Each named turn below is shown by a few rows before and after it. Which turns, in which order, take the first row of each later pair to the second? The first pair is answered.
turn Zib:
[-52  11  29 -39  13  15  25  10  32  -3  23   5   1 -16  -1  36 -21  16
 -55  -4 -10  13  37 -43 -12 -15 -47  30] => [-36  24  31 -24  29  17  18 -12  41  13  19   4  -6 -40  18 -14  13   5
 -66   0 -22  22  19 -57 -26  10  -8  13]
[-18  -4  -9  -2 -25 -13  33 -26  15 -40 -12  22  19  -9  10  21 -15  -5
 -13  20  -9  -5 -14 -13 -64 -18  18 -39] => [-11 -13  -6   9 -30 -25  38 -34  22 -37  -8  24   9  -1  16  -4 -19   2
  -4  16   0   6  -7 -19 -51 -25  22 -45]
[-28   6  -1  -3   8   9  -9  11  -8  14 -12   6  11   1  -5  17   1  -2
 -15  14 -16 -15  -4   1 -26  -2  -5   0] => [-14  10   3  21   6   3   7 -12   2  22  -1  14   6   2   8 -30  -3   4
  -2  14 -11  -7  -5  -9 -12   1  10 -16]
[ 25  -9  38 -25   8 -10 -49  17  -4 -28 -20  -9 -17 -13 -14  20   9  43
  24 -27  -1   4   0  -3 -12  11   5  31] => [ 30  -2  36 -11   7 -14 -42   4   6 -18 -17   0 -18 -20  -3 -12  18  43
  21 -26  -4   5  -9  -5 -14  18  24  20]
turn Gol:
[-13  -6  30  -9  16  20 -48   5 -10   4 -34   6  -2 -34 -15  27  44 -16
 -30 -16 -23   7 -30  38 -25  45  19  46] => [-20 -27  15 -21 -14   4 -37  18 -21 -39  -3  -2  15  -1 -33  74   1   3
  -3 -23  10   7   2  54   8   0 -30  46]
[ 38 -12 -10 -13   5 -15   5  -3   1   6  23 -37 -18  -3  22 -25  19  23
   6 -36  30  35  -9  37  31  24  10   2] => [ 14   0  -3 -13   1   3   4  15  12  32  -6 -25 -39  15   9 -40   0  31
  -7 -36   1  28 -16  30  38  21   0  42]
[-14  13  17   0  27  -3  -7 -26  -6  -1 -33  24 -10  28  58 -65  13 -62
 -28  39 -66   6 -18  -8  -7   3  19   6] => [-23 -12   4 -16 -13 -31  16 -10 -14 -51   1  15  14  70  46  -3 -38 -37
  11  31 -22   3  26  17  35 -49 -50   6]
[-26 -15  -2  -8  17  26  -1  18  14 -19  -1  19 -24  36 -20 -64 -17  17
  -2 -16  17  -7  26   4  11 -10 -30   6] => [  6 -20 -10  -5  22  10  -2  -2   9 -45  24   1  -5  10   2 -62   9   2
   4 -17  46   1  28   9  -6   7  -5 -47]
turn kizo:
[-27  -2  17  30   0 -21  21 -27  27  30  13  23  15   0  -1 -43 -33  17
  -9  23 -10  -9 -10 -26 -20  -4 -14 -33] => [ -8  -3  11  31  13 -25  19 -36  22  11  18   8  26 -16  14 -35  -7   8
  -7  25   0  -1 -13 -24 -33   2   4 -60]
[ -6   5   4   0   7   5  -5  14  -4   6 -13  11  -5  -7   1  -6  10  -4
  -4   0  -7  -3  -2  -8 -14   7  16   2] => [-13   7   2  -1   7  15  -7  14  -2   5  -6  13  -5   3  -4  -9   3  -6
  -4  -1 -13  -5  -3  -9 -11  -3  17   4]
[  2 -16  -9 -64  -8   4  16  14  23 -42 -34  44 -25  33 -35   8  14  20
 -14   2  26  13 -10   8 -14   4  -9  27] => [  1 -16 -15 -58 -13   2  23  10  27 -43 -28  46 -25  38 -29 -10  -3  31
  -1   3  27  12  -6   4  -3  -1 -12  24]
[ 23  46 -10  -9  -8 -16 -29  -3   0  -9  20 -14 -20  27  -6  12 -30 -38
  12   3  22   5  -7  31  42 -37  -1  15] => [ 24  43 -15 -11  -7 -16 -28  -9  -1  -9  23 -15 -21  23  -6  13 -26 -38
  13   8  24   5  -8  30  41 -34   0   7]
turn zurab:
[-44   8  24  43  -6 -11  14 -32  -3  18  29  -6  60 -27  27 -40  -5  13
  28  10  17 -15   9  -9 -27 -24  31 -57] => [ -9   6  29  49   8   1  11 -35  13  24  16   0  19 -15  39 -88   0  30
  28 -18  13   4 -12  -5  10  -2  59 -23]
[-29  45  13 -11  12  16  -8   7 -13  26 -18  15  14  -7 -10  32  -3 -25
 -33  30 -34 -11 -14 -23 -29 -31 -13  10] => [ 20  36  19  -8  22  28 -12   2   2  28 -34  16 -29   6   0 -22  11 -12
 -22  -6 -33  16 -35 -10  13   0  15  42]
[ 18 -21  -8 -57   5  -1  36  37   4 -19   5  -9 -15  10  31  12  47   4
  25  10  23  16 -45   1   0 -20   0   3] => [-32  -6 -12 -47  -5  -7  46  37   3   6   8  10   9  10  22  20  22   0
  22  39  10   2 -31 -18 -21 -36 -28  -5]
[  9 -11   6 -26  12  -5 -17  14 -16 -21  -1 -13  -9  15 -19  50  20  -9
  -2 -20  13  -8   1  29   4  -8   2  -4] => [-34   2  12 -13   2   3   1  16  -9  19  -4   9  -7  32 -28  27 -21   0
  -8   4 -13 -27  12   4   1 -34 -29   6]
turn Varez:
[ 30  -3   5 -14  34   9 -26  26  -1 -23 -16 -12 -12  -6  -4 -24  22  30
 -27 -34  20  29 -10   1  40  35  27  11] => [ 19  -6   1 -29  36   6 -32  45  -9 -26 -15 -18   3 -15 -14  16  28  21
 -36 -29  23  23  -6   5  24  35  12  12]
[  5   0   3  22   9   4  13 -27   5 -10  18  -7  38 -36   2   7  26  -7
   9  -6  24 -17  12 -15 -26   2  17 -56] => [  1   3   1  25   0  -4  12 -29   4  -5  22  -6  43 -36   3  -1  24  -5
  12   2  23 -19  10 -14 -26   2  13 -60]
[ 20   7  -9   5  -9  -5  11 -13   7   9  26  10  19  -7 -10 -23  21   6
 -25  35   6  18  -7   3  23  16  14 -16] => [ 29   0  -6   4  -6  -2   9  -9   4   4  31  13  16 -10 -13 -11  28   3
 -29  29  15  20  -9  12  22  19  16 -12]
Then:
Each pair is 2 to 3 turns apart.
[-38  30  11  20  29  11 -21  17 -10  32 -37  26  -8 -12 -13 -11  10 -13
 -30  19 -24 -39 -20  -5 -43   9   5   5] => [-29  -7 -10  12 -10 -22   4  13 -17 -24  17   5  13  26 -16  33 -39  12
  18   9  32 -22  28  20  11 -39 -43 -19] -> Varez then Gol
[-53   9  40  22   4 -29  19  14 -19  41  53  31  31  14 -10  -7 -74  31
  18  27  18 -17  -9 -14  29 -39 -26 -46] => [-59  21  46  27  14 -11   9  17 -14  71  31  41   9  10 -12 -31 -68  28
  -1  25  -7 -21 -22 -30  17 -30 -13 -26] -> Gol then Gol
[-29  -7   8  18 -16  -9  13 -27  29  31  -4  21  -2  14  -5 -38 -32  15
  18   9 -10 -17  -2 -19   2 -17 -29  -4] => [  2 -26   2 -28  -6  -7 -10   6   8 -27  -3 -17   7   4 -23  55   4   0
  23 -27  18  -2  -5  25   5 -12 -38  14] -> zurab then Zib then Varez
[-37   0  21 -21 -13 -11  -9  12 -14 -34  24   0  13 -19 -20  48 -12 -13
 -16  58 -31 -28  19 -23  -9 -15 -35 -22] => [  2 -18  19   2 -29 -26  14 -16  -1 -48  56   7  -1   2   0  -3 -33  13
  18  39  -9  -1  32 -28  42 -25 -29 -36] -> zurab then Gol then zurab
[-15   2 -11 -13  36  12 -22   6 -22  -2 -13 -16  14 -13 -20  59  25 -43
 -20   8 -23 -15 -13  17 -45  16   5  -6] => [-11  14   0  16  39  17 -12 -10   0  37 -19   2   1 -21   2 -17  22 -35
 -26  19 -39 -11 -25 -12 -42  31  29  -9] -> zurab then Gol then Gol
[ -6  29   8  34  -6  -5  18  -6  20  41  -2  23 -13  12  22 -71 -29  17
   6  21 -10   2  -9 -23  32   6   4  -4] => [-32   8  -7  13 -25 -25  20  13   0  -9  27   3  30  17   5  22 -40  15
  25  28  18 -12  27  -3  27 -36 -45 -20] -> zurab then Zib then zurab
[-28 -15  -7  -2 -41 -21   8  30 -15 -42  28  -2  13  49  -7  23 -55  37
  19  -4  23  27  27  18  39 -60 -54   8] => [-42   0  -2 -19 -25   7 -19  63 -23 -20 -17   1  -5  45 -26  48 -41  24
 -10  -1 -10  19   2  25  12 -38 -51  60] -> Gol then kizo then Gol
[ 43 -17 -17  16  16 -16   2 -41  30 -23   5 -33   8  -1   6 -30  30  11
  30 -30  42  40  -9   4   3  27  41 -56] => [ 12 -10 -20  -9  19  -9 -13 -16   5 -39  -3 -50  42 -14 -17  56  39  -6
  14 -10  39  21   2  15 -31  14  14 -55] -> Varez then Varez
[ 57 -22  -9  44 -47  -2  54   1  46   4  -4  13 -44  31  18 -79 -39  45
  30 -19  47 -12 -34 -15  57 -12  -9 -24] => [ 53 -20  -7  42 -41   3  46   5  51  14  -7  18 -50  26  15 -87 -35  41
  24 -21  43 -12 -40 -22  56  -7 -10 -15] -> Gol then Gol
[-27  28  16  26  23  32 -10 -19  12  64 -51  34 -25 -28  23 -55   0  -3
 -31  18 -47 -19 -39 -45 -29  38  38  16] => [-56  -9 -12   9 -31 -13  27 -10 -18 -21  29   6  53   0   6  72 -50   7
  16  38  24 -29  35 -14 -13 -41 -51 -44] -> Zib then zurab then zurab
[-17 -12 -12  43 -11 -17  60 -11  34  19  17  30 -17   9  48 -41 -18  12
  40  -9   3   7   8 -37  43  -3  -5 -15] => [ -5 -24 -20  30 -14 -32  60 -13  18 -17  32  19   6   1  50   0  -6   5
  52 -17  31  16  23 -18  47 -10 -14 -32] -> kizo then Gol then Gol
[-27  18   6  33  -5  -1  29 -27  26  29  -3  15  -2  -5  14 -67 -27  21
   2  19 -18   2  17 -39 -11  -9  16 -23] => [-54  27  11  -4   7  16   5  12   1  24 -28   3  19 -25  -9  18   2  -9
 -27  27 -31 -22   9 -20 -56   0   5  -7] -> Zib then Zib
[  6 -53   3 -12 -30  -6 -20 -35 -20   3  18 -36 -12 -18  16 -17 -21  55
  23  -8  24   1 -18   4  22  -7  -6 -51] => [ -2 -55   4 -30 -33  -2 -28 -12 -30  -6   9 -42 -12 -14   2  20 -26  50
  16 -12  27  -1 -12  14  25 -10 -20 -29] -> kizo then Gol then Gol
[  35  -44  -19   -9    4  -20  -14   32  -34 -105   37  -28  -22   15
   -4   36   15   -6    2  -39   51   11   -3   46   45    0   -9  -10] => [ -19   -2    0   62    2  -21   19  -22   -3   -2   38   25  -17   -3
   28 -105  -17   -8  -12   28  -12  -17  -14  -40    4   -3   12  -68] -> zurab then Zib then Zib
[ -7  -9 -11 -26  13  32 -36  47 -13 -15 -36 -15 -33  20 -31  62  25 -13
 -32 -28  -8  -3 -22  35   7  25  -6  72] => [-61  11  -9 -12  11  25 -23  37 -20   9 -26   0  13   3 -29  76  15 -30
 -49  17 -24 -26  -9  11 -41  10 -18  33] -> Gol then Gol then zurab
[ 22 -20  19  -5  22  34  -5  17  -8  -6 -38  28 -27 -20  -8  38  40 -14
 -29 -36 -32  30 -34  18  -9  -1  -1  20] => [-25 -20  13   4  -4  23  15  22  -9  -6 -21  42  -5   3 -19  61 -13   7
 -14 -12 -30  13   0  13   2 -45 -55  12] -> Gol then zurab
[ 38  24  52   4  69  18 -33  18  -2  20  -2 -15 -14  13   8  52  22  33
   1 -30 -18  22 -53  36 -17  40  -8  38] => [ 45  -3  39  16  38 -15   3   4   2 -18  49 -17   7  34  18  55 -16  57
  42 -42  24  33 -12  41  30  -3 -33   6] -> kizo then Zib then Gol
[ 33 -20 -14  -7  12  -3  -8 -24  12 -21 -13 -25  -8  -9  12 -29  23 -17
   7 -27  34  23  -2   5  42  21  30 -22] => [ 21 -31 -17 -10   1 -11   1 -14  11 -37  -2 -22  -2   9   4  -4   0  -4
  15 -33  39  15   9  15  54   3   4 -16] -> Gol then Gol
[ 25  -3   6  16  -9   5  15  -5  -2  -5   9  24  -5  25  -6 -57  -5  20
  20 -14  15   1   8   4   7 -15  15   7] => [ -9   3   5   7  -8   0  11  -8 -19  -3  22  21  39  -7 -12  -6   1  -5
   8  19  13 -20  18  -6 -44 -19   1 -28] -> kizo then kizo then zurab
[ 29  -1   8   4  -3  19  -3  12  14   6 -29  13 -58  21   2 -47 -13  25
  12 -33  -5  20 -26   9  49  16   4  47] => [ -4  -3   8 -24  -5  21 -17  44  -6   1 -42   5 -37  15 -20  33 -13  11
  -6 -19 -11   0 -11  21  23   2 -33  61] -> Zib then Varez
[-38  11 -20  32 -10  -7   5  -8  11  58  -4  44  17  14  12 -37 -21   6
 -21  30 -41 -38 -24 -54 -27 -37   3 -21] => [ 12  -7 -34  15   6 -30   0 -27  -7  -1  31  -3  51 -24  31   9  38 -13
 -16  19   6 -23 -17 -22 -46 -13  37 -79] -> kizo then zurab then zurab
[ -4   0   6   6 -18  -2  23 -19  26   4  17  15 -23  59  -3 -30 -51  52
  12 -21  16  12  -2   6  47 -16 -27  44] => [-40  28   7  -6  13   7  -7 -19  -7  16   2   1  43 -15 -10  43  19 -16
 -40  34  -8 -24 -21  -5 -76  20  -4 -14] -> zurab then zurab then Zib
[-41 -13   5 -25  20   1 -39  14   9  38 -34 -10 -17  50 -51  35 -11 -20
 -23   6 -20 -32 -33  35  12   2 -34  21] => [-59 -13   5   7   0 -12  -8 -19  24  60  -5   8   1  53 -37 -15 -44  -5
  -8  30 -18 -42 -12  -2  21 -22 -50 -25] -> Gol then zurab
[ 22 -15  -2  -8 -17   2  -2   1  10 -15   4   2 -18  15   8  10  -2   3
   3 -33  18  23  11  23  26  -1   0  14] => [-30  -5   0  -9 -25   9   3  14   4   4  -6  11  -4  15  -7  28 -24  -1
 -11  -3  -4  -2  19   8   6 -16 -24  26] -> zurab then Gol then Gol
[-13  11   1 -16  13  25 -25  26  36  19 -26   3 -31   8 -27  -8  -2   6
 -18 -15 -11   7 -14   2 -11  -3 -20  22] => [-34   6 -10 -13  -1   4  -9  19  26   2   7   1  15   4 -29  24 -21  -2
  -9   6   6  -4  12  -6 -35 -28 -40 -29] -> kizo then zurab then zurab
[-57  -2  21   4 -15  14 -10 -43 -11  19  16  49 -26  38 -17 -26 -24  21
  -8 -28 -21  24 -12   5  12   1 -28  51] => [-55  11  18  14   5   5 -17 -68 -27  21  32  31  19 -22  -1  -9  30 -16
 -27   1 -20  15 -19  -8 -51  29   6 -18] -> zurab then zurab then Zib
[ 18 -27   8 -29 -23  -8  -2  31  10 -40   1  15 -15  32 -13  34 -16  31
  30 -33  11  13   7  36  54 -11 -32  52] => [  7  -9  19 -22  -7  11 -13  37  14   2 -34  25 -38  31 -16   1 -10  30
   5 -25 -26   9  -9  17  44   5 -10  82] -> Gol then Gol
[-21 -13   1   2  -9 -10  33 -36  25  33  18   1   5  -1   6 -49 -41   8
   7  32 -16  -8  16 -20  18 -33 -12 -28] => [ 22 -12   1 -44  30  11 -13 -15  -2  -5 -18 -37   2 -37  -6  36  39 -30
 -21   2 -11   5 -13  27 -18  20  22  -6] -> zurab then Zib then Zib
[-17 -25 -18 -15  12  -5   5   3 -10 -15  46  -1  39   1  -6  10   1  -1
  31  17  33  31   7 -10 -42 -25  -1 -59] => [-54  -3   0 -17  20  27  -8  27   3  42  -5  32   7  19 -21 -24 -18   5
   4  21 -20  17 -13 -32 -43 -16  -3  12] -> kizo then Gol then kizo
[ 31   0   4  27 -18 -35  29 -43   9 -33  26  -2   8  -9  34 -62   1   6
   8  12  16  22  -9  -5 -15   9  21 -71] => [-46  11  16  -9 -29   3   6  31   1  -1 -36  27 -18  39 -30  -1 -55  17
 -16  18 -37  -5  -8   0  -8 -21 -50  44] -> Gol then Zib
[ 30   2  15 -24  -2  39 -24  10 -13  21 -41 -12 -40 -12 -17 -24  18  12
 -34 -29 -23   3   0  13  17 -10  30  67] => [-14  15  17   4  -9  35  -1 -12  -8  60 -33  12 -11 -18  -5 -59 -11  12
 -36  17 -50 -19  11 -26  -8 -25  19  26] -> zurab then zurab then Zib
